Each path is a new rotation, seen through one point. The rows after it are directions, each followed by how far the rotation turns it, in degrees per step (0 if it stays put).
Each turn is a multiple of 5 degrees from 10 to 175, or 0.
Each row of a path follows its step; steps can be skipped.

step 1: [-3.53  0.72 -2.41 -1.55 -0.63  2.57 -1.64 -0.16  1.80  0.97 -2.04 -1.44
 -0.93 -0.72 -1.14 -0.59 -1.97 -1.82  0.03 -5.86 -4.52  3.25  0.00 -0.42
 -0.33 -0.61 -1.36 -0.23  0.01 -1.15  0.52  0.83 -0.56 -1.62 -0.54 -0.80
 -0.43  0.29 -0.99 -1.05 -0.14  0.47  0.74 -2.31 -1.77 -0.19 -0.33  1.41
 -2.69  1.50  0.68  0.24 -1.86 -1.82 -2.75  2.04 -1.08  0.52  1.26  2.86
  1.40 -0.92 -2.58 -1.67  1.56  2.76  0.02  2.61  1.56  0.99  0.55  0.24
 -0.10 -2.08 -0.13 -1.81  0.35]
step 3: [ 1.13 -0.17  0.39  0.34  0.13  0.43 -2.16  2.91  2.30 -1.42  0.15  1.34
 -1.75  0.44  2.56 -0.51 -0.55 -1.79 -1.04  1.92  0.59 -3.36  1.18 -0.48
  2.04 -1.55 -1.13 -0.80 -0.60 -0.19 -2.99  0.78 -0.87  1.94 -3.01 -3.17
 -3.82  3.85 -2.41  0.49  1.55  3.32 -2.03  3.13 -0.34 -0.42  1.58  1.01
 -0.77 -0.99 -1.02 -0.66 -1.28 -2.24  0.01  1.27  1.28  0.47 -2.00  0.13
 -0.77 -0.62  0.12  0.61  0.85  2.71  3.09  1.91  0.35  1.09 -1.81 -0.46
  1.25 -0.11 -1.55  2.55 -0.31]
step 10: [-0.81 -0.47 -0.99  0.48 -3.97 -0.33  1.58 -1.01  1.12  0.37 -2.70 -1.61
 -2.83  0.57  1.88  2.46 -0.65 -2.41  0.21 -3.68 -0.31 -1.91  1.24  3.79
 -0.46 -1.39 -0.51 -3.47 -0.14 -0.92  1.11  0.96  2.21  0.81  0.96  1.57
  0.02  3.17 -1.24 -0.06  0.42  1.57 -0.53  1.02 -2.32 -2.29 -2.41  0.60
 -1.43 -1.09 -1.09 -2.92  0.73  1.88 -0.89  2.39  1.25  0.39 -0.60 -0.28
 -0.01 -1.46  2.88  0.20 -0.26  2.11  0.39  2.80 -3.02  2.17  0.36  0.06
 -0.43  0.28  0.36 -0.68  2.35]
step 11: [ 0.90  2.02 -0.31  2.68  1.72 -2.83 -1.66  0.53  0.33 -1.72  1.42  0.73
  2.09  2.10  0.07 -0.80 -1.97  1.14 -0.31  0.13 -0.72 -0.55  0.00  1.92
  2.10  1.05  0.26 -2.77 -1.48  0.15 -0.64 -1.20 -0.03 -1.30 -1.56 -0.05
  0.48  1.03  2.76  3.07 -1.63 -0.58  2.12  1.35 -0.53  1.04 -1.04 -0.26
  1.74  0.60  1.27  1.57 -2.08 -1.20 -2.69  1.92  0.87  0.59 -1.67 -0.72
  1.68 -0.37 -0.73  3.37  0.10  2.10  1.30  2.65 -0.99  3.28  0.58 -2.90
  0.42  3.76  0.26  5.09  0.51]
step 12: [-0.74 -1.91  1.81  1.48 -0.32  2.05 -0.71  1.07 -0.95 -0.51 -1.26 -0.48
 -2.27  1.29 -2.78 -1.18 -0.82 -3.01  0.63  0.97 -2.63 -0.42  0.86 -1.22
  0.68  0.04 -3.34  3.18 -0.39 -2.57 -0.05 -2.46 -2.63  0.18 -1.84 -1.20
 -1.05  1.52 -1.80  0.21 -2.46 -1.35  1.99 -0.57 -1.70  3.69  1.72  2.19
 -0.47 -1.37 -3.44 -2.22 -1.35  0.61 -0.45  1.69 -2.59  0.02  1.11  1.00
 -0.24  0.55  2.86  2.31  0.02 -0.86  0.56  0.54  0.86  0.90  0.62  2.50
  0.51 -0.17 -2.06  3.62 -1.39]
step 17: [ 0.66 -0.67  0.11 -1.84 -2.46 -1.47  0.30 -2.58  1.89 -0.43  0.28  0.13
 -1.93  0.02  2.00 -1.19 -2.15 -1.60 -0.33 -0.54 -0.95 -0.60 -0.14 -1.50
  1.30  0.61  0.18 -0.28  1.64 -1.26 -1.26 -2.12 -1.61 -0.79  0.54 -0.23
  1.75  0.84 -0.88 -0.76 -1.00 -0.57  2.07 -4.11 -0.98  3.46 -0.57  1.89
  0.33 -2.22 -1.23  0.20 -1.86 -0.84 -4.44  0.04  0.72 -0.81  3.93 -1.28
 -1.34 -0.37  1.57  2.73 -1.76 -0.72  0.40  4.69 -0.49  1.60 -3.40 -2.43
  1.39  0.24 -1.12 -1.47  1.69]
step 18: [-1.28  1.29  0.86  1.71 -2.77 -0.74  0.52  0.71 -1.74  2.27  1.13 -0.70
 -1.46 -1.30 -0.39  1.53 -1.01 -1.90  0.30 -2.96 -1.68  2.05 -0.46 -0.62
 -0.28  0.01 -0.05  1.09 -2.88  0.42  1.26  2.77  3.44 -0.67  0.65 -1.92
 -1.54 -0.87  1.46 -0.19 -4.12  2.01  3.71  4.94 -1.07  0.77 -0.68  3.80
  0.53  1.06  0.00  1.05 -2.95 -0.64 -1.03  2.37 -0.71  0.65 -0.05 -0.51
  1.00 -1.02  1.46  1.03  2.92 -0.79  0.03  2.50 -1.09  0.56 -0.54  1.10
  1.40  0.18  2.25 -0.09 -0.37]
step 19: [-2.47  0.00  0.61 -0.31 -1.40  0.11 -1.95  3.13  1.42  2.95 -1.74  0.38
 -0.66  0.94  0.08 -1.05  0.78  0.89 -1.34 -1.99 -1.42  0.94 -1.05  0.49
  0.01 -0.94 -2.77 -0.92 -0.63 -2.31  1.55  0.40 -1.00 -0.42 -3.32  3.65
 -0.57 -0.09 -1.69  1.01  1.74 -0.45 -0.33  1.07 -0.57 -0.03 -0.44 -1.77
 -1.46  1.06 -0.31 -1.16 -2.25 -1.84 -3.70 -1.42  2.11  1.75 -2.25  0.37
  1.34  2.29  3.26  0.02 -0.86  2.70  1.63  2.50  1.88  1.96  1.39  1.27
 -3.73  2.54  0.40  2.00 -1.47]
Directions:
[-0.06 -0.35 -0.41  0.33 -0.31  0.04 -0.01 -0.37 -0.02 -0.09  0.07 -0.02
 -0.44  0.59  0.27  0.84  0.24  0.57  0.04  0.03 -0.85 -0.11 -0.05 -0.13
 -0.69  0.13  0.17 -0.05  0.32 -0.05  0.12 -0.61  0.16  0.36  0.04 -0.19
 -0.09 -0.41 -0.49  0.10  0.27 -0.14 -0.31 -0.03  0.23 -0.59  0.49 -1.05
 -0.58  0.37  0.03 -0.25 -0.38  0.16 -0.44  0.84 -0.38  1.07 -0.12  0.31
  0.52  0.31 -0.18  0.39 -0.36  0.07  0.43  0.37 -0.10 -0.51  0.49  0.00
 -0.39 -0.02  0.42 -0.77  0.21]
120
[-0.39 -0.29  0.47 -0.30  0.25 -0.38 -0.10  0.29 -0.45  0.21 -0.53 -0.14
  0.08  0.68  0.76 -0.08 -0.01 -0.34  0.48  0.05 -0.72  0.06 -0.60  0.99
 -0.33 -0.12 -0.32  0.25 -0.29 -0.72 -0.29 -0.23 -0.56  0.13  0.26 -0.15
  0.41  0.05  0.12 -0.64  0.85  0.45 -0.10 -0.05 -0.25  0.61 -0.27  0.29
  0.06  0.01 -0.12 -0.26  0.32 -0.45  0.55 -0.63  0.54  0.53 -0.55  0.14
  0.24 -0.13 -0.11 -0.54 -0.26  0.45  0.25 -0.08 -0.62 -0.29 -0.12 -0.41
  0.16 -0.20  0.67 -0.29 -0.03]
115
[-1.06  0.26 -0.32  0.63  0.57 -0.30 -0.26 -0.12  0.53 -0.54 -0.15 -0.20
 -0.05  0.38  0.23 -0.39 -0.11  0.74  0.09  0.17  0.61  0.07  0.33  0.26
  0.41  0.27  0.09  0.24  0.22 -0.94  0.98  0.42  0.00 -0.26 -0.13  0.23
 -0.16  0.01  0.10 -0.40  0.02  0.01 -0.10 -0.05 -0.88 -0.48 -0.32 -0.17
 -0.31  0.31 -0.35  0.41  0.70  0.65 -0.34  0.19  0.27  0.25  0.18  0.16
 -0.03 -0.67 -0.46 -0.35 -0.13  0.40 -0.29  0.35  0.04 -0.21  0.59  0.41
  0.16  0.42  0.23  0.49 -0.02]
80
[ 0.19 -0.22  0.11 -0.10  0.47  0.85  0.21  0.19 -0.31 -0.57  0.38 -0.05
 -1.11  0.31  0.38  0.01 -0.31 -0.50  0.43 -0.34 -0.07  0.94 -0.26 -0.36
  0.20  0.49  0.21  0.31 -0.18 -0.42 -0.01  0.08 -0.04  0.00 -0.64 -0.59
 -0.69  1.03 -0.05 -0.14 -0.19 -0.04  0.32 -0.68  0.28  0.37  0.04 -0.21
 -0.23 -0.11  0.58  0.31 -0.33  0.42  0.00  0.23 -0.21 -0.35 -0.04  0.17
 -0.04 -0.55  0.22 -0.67 -0.02 -0.78 -0.18  0.00 -0.05 -0.31  0.48 -0.66
 -0.01 -0.28  0.21  0.03  0.27]
130
[ 0.07  0.11 -0.61 -0.35  0.01  0.16 -0.39  1.24  0.68  0.74  0.03 -0.59
 -0.15 -0.02  0.39  0.10  0.43  0.55 -0.30 -0.10  0.49  0.07  0.02 -0.76
 -0.71  0.11 -0.43 -0.17 -0.52 -0.74  0.16 -0.35 -0.22  0.29  0.15 -0.92
 -0.25 -0.47  0.04 -0.08 -0.33  0.01 -0.41  0.47  0.43 -0.22 -0.58  0.06
 -0.70 -0.23  0.16 -0.23  0.03  0.38  0.20 -0.24  0.42 -0.18 -0.17 -0.78
 -0.03  0.12  0.23 -0.17  0.11 -0.15  0.12 -0.02  0.40 -0.51 -0.42 -0.21
 -0.04 -0.13  0.00  0.24 -0.57]
65
[-0.61  0.13  0.04  0.17 -0.32 -0.39 -0.06 -0.28 -0.38 -0.23 -0.39  0.07
  0.02 -0.24 -0.23 -0.14 -0.12  0.41 -0.09 -0.04 -0.19 -0.12 -0.11 -0.09
 -0.52  0.43 -1.21 -0.26  0.02 -0.08 -0.18 -0.09  0.33 -0.02  0.28 -0.30
  0.59  0.63 -0.48 -0.32  0.02 -1.28  0.33  0.09  0.50  0.00 -0.22 -0.03
  0.53 -0.44 -0.10  0.79 -0.55  0.44 -0.81 -0.36 -0.30  0.07 -0.43  0.10
 -0.10 -0.50  0.06  0.07  0.86 -0.16  0.31 -0.16 -0.65 -0.68 -0.48  0.13
  0.09  0.11  0.04  0.41  0.11]
60
[ 0.12 -0.06 -0.40 -0.66  0.34 -0.22  0.24  0.60 -0.35 -0.83 -0.45 -0.41
  0.25 -0.44 -0.08  0.05 -0.54  0.15  0.16 -0.01 -0.22 -0.22 -0.31 -0.14
  0.08 -0.67 -0.78 -0.52 -0.24  0.08  0.33 -0.27  0.02  0.01 -0.24  0.37
  0.10  0.42  0.46 -0.02  0.18 -0.45  0.12 -0.52  0.37 -0.26 -0.45  0.13
  0.07  0.22 -0.37 -0.50  0.40  0.52  0.12  0.89  0.46  0.17  0.63 -0.25
  0.97  0.07 -0.39  0.63  0.43 -0.10 -0.35 -0.59  0.33  0.52  0.33 -0.71
  0.31 -0.05  0.28 -0.33  0.16]
70
